X: rows in 3 groups, each row roughly a mix of its group's directions:
X (118 x 12):
[[ 15  18 -15   9  -2   4   1   3   5 -14 -22   4]
 [  0   0  22  -7   5  -5 -18   9  11 -13 -16  -8]
 [  5  12  14  -4  -6   7 -11 -30   8   0  -3  -4]
 [-14  -8   6 -18 -17  -6   5   8 -18   7  -8  12]
 [-20 -13   5 -10  10   7  -2  13  -1   9  -5 -22]
 [ -7   3  -1  19  14   4   0  -7 -28  10   6  -3]
 [ 24   3 -17   6   5  -5  11  18   9  -1 -11   0]
 [-14  -7 -12  27   7  -4  13  -2  11   0   4 -12]
 [-20 -10   8   6   7 -16  14  -7  10  -4  12 -15]
 [ 21  -3 -13  -8  -5   5  -4  17 -15   4 -12  14]
 [  5  -6  -9  29  15  -6   6 -12 -10  -2   6   0]
 [  2  11   0 -11  -7   8 -14  15  26   0 -11   2]
 [ 12  -5   0 -11   4  -8  -3  -5   1  18  29  -3]
 [ -9  -4  10   7  11 -11   0 -27 -17   0   1  10]
 [  3   2 -25   0 -23   5  17   0   7   4   1  -7]
 [-12  -5   4  -8  11   9   5  10  -4  19   1 -25]
 [ -5  -3   8 -32  -6  -3  -3  15  12   1  -9   0]
 [ 13   6   7  -8   0  12  -5 -32   7  -4  -4  -5]
 [-18  -3  14  -7  -6 -12   5 -18 -20   7   3   6]
 [  5  13  12  12  -8  -3  -9 -31   1   2   2   0]
 [  2   4 -22  27  -2   3   8  13  11   1   5  -2]
 [  2  16  -2  13  -8   3   2   1   1 -17 -28   4]
 [ 20  -4 -21  -1   3 -16  -2  13  -5  13  -4   8]
 [ -5 -17 -14  -8  -1   4   5  17  17 -13 -14   8]
 [  7   7   5 -11 -17  16 -15  17   2  -3 -14  10]
 [-10 -15 -13  10  -2 -17  21  -3  -9  -9  -9  -3]
 [  1  -7  15  -1  -2  -9   2  11  17 -11 -17  20]
 [-21  -3  12 -18 -13  -7   4  -7 -14   6  -5  12]
 [ -7  -3  -8  32 -10   7   3   1  15  -4  -8  -3]
 [ -5  13  12  10  -9  22 -14 -11  -4  14   1  -6]
 [  6   0  15  -3  14   6 -10  17  11  10  14  17]
 [ 12  -1 -10  14   1  -4  27   8   3 -11 -11 -10]
 [-18   8  18   1  -7  18  -8 -15   0  -5  -7 -13]
 [ 15  16  10  -3   4  17 -16   5  19   5   6   1]
 [-20 -20  20  -8   3   0  -1  -1  -5   7  15  -1]
 [ 11  -6   8   9   2  -6   1 -13 -31  -2   6   6]
 [ 12   2  -7  27   8   2   4 -18  10 -12   8  -3]
 [ -5   1  17  -2  24   4 -13  12  -1  -3 -17  -9]
 [-12 -18 -10 -11  15  10   0  15  -1   9   3 -17]
 [ 12   8  -4  22   9   8  -8 -11  18 -15   2   2]
 [ -6  -1  -2  29   3  -1   8 -15   6   0   9 -17]
 [ 22  -2 -23  -7   2 -20   3   9  -2   4  -3   7]
 [ 13   7  -3   9 -13  -9  -4  -9   4 -19  -3  23]
 [ 21  -1 -23 -14   1 -16   4   9   0  -7  -4  -3]
 [ -8   9  25   2  -5  12  15 -13  -2 -13   7  -7]
 [-10 -23 -19 -11   7   8   2  15   5   3   5 -10]
 [ -1 -15 -26  -3  -1 -21  -2   4 -12   6  -6   4]
 [  7   3 -16  33   8  -2   4  -5  -1   2   6  -2]
 [-10 -15 -19  14  -2 -10  -5  -1 -10  10 -18  -6]
 [ -7   5 -19  14 -14   9   8  23  10   3   0   0]
 [-15  -6 -15  25   7  -3  14  -1  10   2   4 -11]
 [-30 -10   3  -5  -6   1 -11  -8 -18   6  -2   3]
 [ 20  -1 -25  -5  -2 -18   3   4  -4   1 -13  -4]
 [ -8  -6 -16  11   0   5  25  11   0   9 -13  11]
 [-29 -14   7   3  -3  -2  -7 -14 -12   0  -7  -6]
 [-20  -8  -4  10 -10  -1   6 -15 -13  -6 -15 -16]
 [  8  15  10  12 -16 -12  -1 -14   1 -10  -4  19]
 [ -8  12  -9   2   1  12   0   5  31  -1   4 -13]
 [ 20  -1 -16  -1  10  -8 -12  16  12  11  -9   8]
 [  2  13  28  -7   1  16  -9  -7   4   1  13  -1]
 [  2   1  26   6   2  -9   0   9  10  -5 -21  13]
 [ 12   6 -12  18  19   8  -3  -2  17  -7   9 -11]
 [ -4 -20 -26 -10   2   9   8  10   4   4  11  -3]
 [-26  -7  12  -6  -2   0 -19 -12  -8   7  -2   6]
 [  7  -3   3 -11   7  -1  -2  -7  -5  20  29  -9]
 [  6   6  -8   3 -26  -8   0 -19  -3  -1  19   0]
 [-10  -6   0  10   8   5  21  14   2   5 -20  14]
 [ -1   2  -7  14  -6  -1  19 -11 -11   8   9  23]
 [ -4 -10  -5  16   9 -12  18 -16  -8   1  14 -12]
 [ 16 -10 -17  -6  -4 -12  -6  -3  12  -5  18  16]
 [-14   6  19  12  -5  20 -11 -13  -3  10  -1  -7]
 [ 25  15  10 -13   3  -1   6  -2  12  -8  15   4]
 [-10  -2   7  -5  15   8   7   9  -5  23   0 -21]
 [ -5  -7   2   7  18   4  18  15   1   8 -16  16]
 [ 10   7  13  16  -2  -4  -9 -21 -19  -3   5  10]
 [-16  -7  12  -2  -9 -16  10 -13 -20   1   5  11]
 [ 15  13  -7   7   9  16 -10  -1  22  -5   2 -12]
 [ 11   3  -5  28   6   2   3 -17   9 -10  10  -7]
 [-30 -13   8   0  -2   1 -13  -9 -13   5  -3   0]
 [ 13  16   6   0  -8  13 -20 -13  -4  16   4  -9]
 [ 27   9  -1  -4   8   1   2  16  14   3  11  11]
 [-20  -6  11 -16 -12  -7   5  -9 -17   6  -4  11]
 [-19   7  19   6   4   9   4   2 -12   6 -15 -16]
 [  8  12  15  16  -6  -3 -11 -24 -12   0   5   5]
 [ 15 -10 -21   5   6 -14   1  17  -4  13   3   9]
 [  0  -2 -11  23  21 -11   7 -13   6   0  11  -6]
 [ 19  -7 -19  -1   6 -16   5  17  -2   8   6  13]
 [ -2   8  28  -3   1  -6 -15   2   6 -11 -16  -6]
 [ -7   4  -1  17  13   5   5  -9 -27  13   7   1]
 [ -9 -13 -10  26   6  -3   5  22   2  -3  -4  -2]
 [  8 -11 -27   4   2 -17   2  12  -5   7 -13   3]
 [-28  -9   6   1  -8   0   4 -16 -15  -8  -2  -9]
 [ 11  -2  -5  -4  11   0 -22  16  11  16   6  13]
 [ -7   6   0   0 -18 -10 -18 -20  -6  -9  14  -7]
 [-19   7  17  -1  -7  14   0 -18   3 -13  -4 -10]
 [  2 -15 -11   1  10 -18  18  17   2  -7   2  14]
 [  2  -1  25   2   2  -6   0   9  11 -10 -19  15]
 [ 20  16  -7   1  -5  17 -18   8  -1   6 -10   5]
 [  1   7 -13  12 -15  -5  18 -13  -5   8   9  18]
 [ 17   1  -9 -12  -3  16  -6  21  15  -2  -9  -7]
 [  6  12   0   9 -17  -6   3  -9   6 -18 -11  21]
 [-18  -3  14  -7  -7 -12   5 -19 -18   7   2   8]
 [ -1   7  -3   4  11   5  -7 -10 -21  14  17 -18]
 [ -4 -17 -15  -4   5  -1  15  28  -1  -3   0  -4]
 [  4  13  10   8  -7  17 -20 -14  -1  16   0 -10]
 [  9  -6 -27  -8 -10   4  14  -1   7   7  16   3]
 [ -8   6  17   4  -7   3  24 -15  -6 -16   2  -7]
 [  7 -15 -18  13   7  -7  -1  20  -5  16   0   3]
 [  2  -7  27 -11  -2 -11  -8   6  18  -7  -6   9]
 [ 19   4 -12   6  12  15  -6  12  17  -7  -1 -11]
 [ -9  -6  21   3  12   8 -11  10   7  10  15  14]
 [ 21   4  -8  -4  11  -1 -12  19  15  10   1  12]
 [ -5  -4  -9 -26   2  -2   5  21  15   5  -5  -5]
 [ 19  20 -17  -2  -7  15  -4  -6   5  13   1  -6]
 [ 12  12   9   4   7  15 -19   2  23   8   4  -1]
 [ -8  -4   1   9  18   5  -7  -1 -23  13  10 -16]
 [-13   5   1  11  25  11  -1   4 -18   4 -12  -5]
 [-11 -13  -7  29   7  -9   5  15   3  -1  -2  -4]]

one row of each group, then the others: which group is each in?
[ -9   3   9 -10  -1   8 -27  -8   1  13  15   8]
<52>
[  4  -1  -3  19  17  -2   4 -19 -20  -1  12   1]
<97>
[-13   0   3  -4 -19 -12 -19 -16  -1 -12  10  -7]
<68>

[ -7  -2  21  -6  16   4 -17   9   0  -9 -14 -12]
<68>
[ -2  -2   3   5  -7  -7   5   9  16 -14 -24  18]
<68>
[  7   5 -21  21   1   7   2  18  15   1   1  -5]
<97>
[  0  -1  -4 -27   1   3  -7  14   0   1 -15  18]
<97>
[ 19  17 -16  11  -1   2   2   4   4 -11 -20   5]
<68>
[  7  -7 -16  -1   8  -4 -22  16   6  17   1   9]
<52>
[-20 -17   5  -9   7 -18  16   5  -5  -1  10  -5]
<97>
[-19 -11 -23  -7 -13   8   5  -9  -3  -8  12   4]
<68>
[  4  -2  -2   4  20  10  19  15   2   8 -15  14]
<68>
[ -5 -13  -6  -9  19   8  -1  10  -6  16  11 -18]
<68>
[  1 -14 -13 -18   3   0  11  28   1  -1  -4  -1]
<97>
